Each path below is one point turned by a fixed rotation once a step. After each direction that follows a path, write how fast that rotation turns it, in degrees a step (0 if it stays still).
Each turn is a multiple of 5 degrees from 10 to 175, or 0.
Each row of a path follows its step; steps can be skipped.
Path 1:
step 0: [-36  10  13 -10 -18  -9 -11  -1   8 -11   5 -10 -24 -14   5  -4  -8 -39
 -26   4  24  20  12 -27   9   0 -21  37   0   0  11   9 -32 -33  21  26
  -8  21  26 -23   7  16 -18  10  15  23 -39  27  14   8  28  -1 -40 -13]
step 1: [ 29  16  29  -2  -4   2  20  -7  31 -33  11 -19 -12  20 -11 -24 -28 -24
 -10  -3 -22   4   8 -13 -23 -26 -21 -31  35  15   7 -31   8 -13   4  15
  24   8 -21  26  21  39 -13   7  -4  19 -11  14 -11  33   0  -7 -17 -25]
step 2: [  1  18  39  -5  14  -9  -2 -13   7  19   4  24 -13  -3 -34  21   9  24
 -41  19 -17  20 -13 -14 -38   4  -1  -3  16  -7 -45 -24 -29   0  18 -12
 -10  21 -39  -6 -20  20  -1  26  20  25  22   4 -10   0  -6  29   9 -12]
step 3: [-36  20 -10   8  16  -6  -8 -27  19  -6  19   1 -19 -20 -21  -6  31 -20
 -28   0 -34   5   1  15 -27  -2 -26   2  -7  -4 -26  54  35  26  10  16
  -3   9 -11  17 -16  -5 -22 -16  50   0  -8  18  -2   2  14 -17   6  -6]
step 4: [-38 -12 -13 -31   8 -36  20 -10  10  -6  10 -44 -27  16 -12 -23 -10 -15
   5  22  13  -4  -8 -10  -6  -1 -11   4  24  -9  -4  22 -22   6  23   7
  -2   7  33  32  -4  11  -7  32  13   9 -46  22   8 -26  -3  37 -21   0]
step 5: [ 19   9   4 -17  35  -1  -6 -29 -17 -25  12  -2 -15  18   0 -29 -27 -13
   0   5 -41 -14 -24   4 -20 -38 -17 -37  34  -4   2 -11 -37  37  -9  -7
  21  -4 -13   6  17  13 -26   5 -26  21  -4  -9  19 -15  17   1  22  -9]
step 6: [-40   6  26 -12  12  -9   0   9 -38 -22   0  24  -5 -23   1 -11 -10  -5
 -38   8   6   0   6  15  -5 -16   9  33  46   4 -47  -5 -13  33  -6 -15
 -13   1 -39 -19 -21 -15  10  24   9  16  29  14  19 -16  -8   3  18   7]
step 7: [-10   2 -10  37  20 -16  10  14  -3 -56  26  -9 -17 -25  -3  -7  -7   9
   7  10 -15 -11  -1   8   2 -17 -12 -13  31 -19 -25  24  54  11 -14  10
 -36  15  22   5  -3 -27  -1 -11  23 -16 -13  35 -13 -16  -3 -12  15 -18]
step 8: [ -4  -3 -30 -24  -1 -30  -9  -1 -10  13   8 -44 -28 -16 -12  13 -34   8
  10   3  10  -2 -14  23  -2 -18 -14  -6   5 -37 -18  -9  -1  15 -17 -12
  -3  -5  44  -9  17   4  27  21 -21  26  -6  25 -29 -19  -3  53   0 -14]
step 9: [ 33  11   5  10  28  -4  -6  15 -44  38 -18  13 -33  -9  17 -16 -23 -14
   4 -40  -9 -24  -9  32 -21 -37   9  -1  10  -6  -2   8  -6  24 -25   5
  37  10   0  -5  -3   7 -15  -7 -11  28 -12  18  -6  -8  26 -19  34   6]
step 10: [-26  -6   6  -8 -18 -30  18  61 -34   0  10  -3  -2 -20  28 -21 -19  13
  13   6  22  -9  -8  10   6  35  20   1  28   6 -30  -2  -1  33   6 -15
  28  21 -23 -13 -38  -7  17  11  23  -1   8   9 -16  15  11 -23  10  -6]
Directions:
[ -4   5   4   6  -3  -1  -1   5  -8 -12   0  -6   5   1   1  -1  -3  -2
  -1  -7   0   1   0 -14  -2   1 -10  -3   4   3   4  -9  -3   2  -5   2
 -14  -2 -11  -5   6  -2   3   6   0   5   0  -6  -1   1   1  -8  -6  12]
70
[ -6   1   8  -5   7   0  -2  10 -10   3  -7   5  -4   6   4  13   2   4
   3   7   2   5   1  -3   0  -8   0  -2  -2  -4  -4   6  -7  -6   4   5
  -5   2   6   1  -3   4  13   5   1   1  -6   1  10   8  -8   4  -2   4]
170
[ -7  -3  -2   1 -11   4  -3   6  -4  -7   7   6  11 -15   0   1  -2   0
  -5   6  -8  -6  -4   5   0   4   6  -3  -5  -5   3   2  -2  -3   1   2
  -1   3   3   5   0  -3  -4   2  11  -7  -6  10   1   5   5   2  -4  10]
100
Path 2:
step 0: [-32 -25  14  14  21   1  39  13   8  11  39   7 -30 -15  33 -14  11 -14
 -17 -44  32  30   6   9  -4 -25  27 -31 -25 -34   1   7  -2 -19  13  20
 -21   3 -34  -2 -39 -13  16  -3  11 -40   1  -3   1 -19  21   4 -21 -22]
step 1: [-30   8   1 -15  30 -10  11   8 -25  10  11  32 -22  12  13 -16  20   6
  21 -46  25   6 -11 -14   4  26  25  -3 -28 -15  -4  34 -41   3 -26 -12
 -20  48 -37   1  23  22   0   0  24 -18 -33  23   7  13  20 -12 -29 -19]
step 2: [  1  12  -9   2  -8  15  14 -34 -12  33  43  39 -25 -24 -11 -19  33   1
 -12 -29   7  44   1   5  32  23  26  29   4 -12  -4  52  -4  -8 -20 -19
  -4  18  17  14 -28 -27  16 -26  13  -1 -28   8 -12  17  26   0 -17  17]
step 3: [-27 -10   5  23 -37  26  32  18  -5  13  33  35 -31 -34  30 -42  18 -10
   7 -17 -22 -11   8  -6   7 -14   9  10 -21 -20  39   8   7  16 -23   8
 -42   1  12  36   1   7 -14 -17  -5  -6  -1  28 -11  26  31  15 -21 -10]
step 4: [  0  -5  -9  -3 -10  38 -11   8 -40 -10  21  17 -14   8   8 -26  48  -8
  17  -1  21   2  21 -14  34   8  25  45 -12   7   2  -4 -38   9 -22  14
 -69 -11 -34  11  16   1   5   8   1   6  -8 -26  12  13   8  37 -18   1]
step 5: [ 30  33  23  -9 -13  12   8 -30 -10   2  10 -15 -19 -41  19 -27   1 -20
   7 -14   9 -13  34 -26  42 -10  17  12   3   7  -6 -10 -42 -11 -46  -8
  -5 -12 -12   7 -15 -13   2  -4   3  15 -11  -8 -53  -2  23  24 -53  17]
step 6: [-13 -37  16 -24   5   8  20  14  -7 -26  49   5  12 -51   0 -21 -10 -23
  18  13  23  28  10  -8  20  -1   6   8 -43   0 -11 -26  -9  -1 -14   9
  -2  -6 -16   8   7 -27 -40 -22 -19 -16  21  -2 -45  17  24  24 -34 -14]
step 7: [ 11 -22  17  -2  31  -6  -7 -15  -3 -55   3  -6 -37 -14 -26 -18 -14  28
  26 -30   4  13  11  -1  12   4  30  -4 -21 -12 -23 -26  -5  25 -23 -33
 -36   6 -43   6   3   9   7 -14   8 -22  11 -15  -7  47  21  36 -19   3]
step 8: [ 20 -45  10  -6  12  25  14  -4   6   0  -4 -29   1 -18 -16 -14  -8 -19
  -2 -34  47  14  33   7  11 -13  31  12   4 -54  -2   6  -2  13 -15 -16
   5  43  -9  -3 -20   2  33 -17  22 -12  -6 -15 -44 -14  46  25  -7  11]
step 9: [ 14 -39   8  23  28   5  15  -8 -10   9  24  22  21   7  13 -46  -7  -7
  26 -27   4 -29   3 -13   2 -12  -5  17 -48 -50 -28  18   5   2 -16   5
   5  26  -4 -21  -9  21 -13 -41  -3 -29   3 -10  -7  11  36 -18 -36 -22]
step 10: [  5  18 -25  21  11  18  10   8 -37 -38  27  11   3   3   7 -17  -3  22
  13 -33  20  13 -11  21  49  18  19  43 -25   1 -31   3  10   6 -20  -2
 -28  33  13   0 -37  33   2 -12  33 -30   5   0  -2   9  36 -20   8  14]
Directions:
[ -2   9  -1   1   7  -6   3   3  -8  -3   8   0  -4  -2  -3   4   1   0
   1  -2   0  -1  -8   4 -10  -4   0   0 -13   3   0   3  -1   7 -10   6
  -6  -1  -3   5   9  10  -2   2   0   0  12 -15   6  -2   1   0   9  -3]
120
[ -6   4  -2   0 -14   4   1  -7   0  -2  -2   5   9   8  -1   5   3  -7
   2   1   0  -3  -1   4   7  -9  -6   1   2  -9 -10  -4   7  10  -8   6
  -2  -1  -3   0  -4   6   4   3  -6   3   2   1   9  -7   5   1 -11   4]
65
[  2   0   1   2  -7  11   9   5   2  -3   1   1   0 -11   1   8 -10 -15
   0  -2   4  -3   5  -3  -5  -1   2  -4   3  -5  12   0  -2   2  -2   1
   7   4  -1   8  -3   5  -2  10  -7  -8   0   5  -3  -5  -1  -6   5  -8]
135
[ -2  -2   4   0   4  -2   0  -1   0   3 -11  -7  -9  -8  -4   3  -5  -3
   4   1  10   5  -5   6  -5  -8   7  -5  -6   1 -11  -8  -4   9   9  -5
   3   0   0  -8   0  -7  -3   7 -12   1  -2  -3   0   2   2   1  -7  -1]
45
[  3  -5  -4   2   0   4  -6   0   5   5  -5  -5   8   5  12  -5   4  -3
  -8  -7  -4  -5   7   2  -7 -10   3   0   3   6   1   0 -11   6   8  -1
  -5   4 -14   4   4  -1   8  -3   2  -2  -2  -9   1  -8   2   0  -1  -4]
90
[ -1   4   9   6 -16   3  -3  -3  -5   0  -5  -2   1  -3   1   0   6  -1
   5   3   0   7   9   2  -8   6   5   0  -7   6   2   0  -6   1  -7  -2
  -5  -5   7  11   8 -10  -4  -5   1   7  -2   2   5  -3 -10   0  -6  -2]
35
[  2   5   1   8  -1   9  -2 -14  -6  -5  -4   3   1  -3   3   2  -2  11
   4   3  -1   1  -1   4   0   6   5  -7   7   8   7  10  -1  -2  -1   1
   2   2  -3  -3  -8  -4   6   6  -4  -9  11 -10   1   2   4  -1  -4  10]
135
[  2   1   0  -4   0  -3  -3 -15  -6  -2  -2  -5  -9   5   8  -2   8 -10
  -2   6  -1   3   2 -11   3  -1   8   2  -2  -5   3   4   5   4   2   3
  16  11  -4   0   1  -1  -6  -3   0  12   4  -2   0  -1   2  -1   7   0]
110
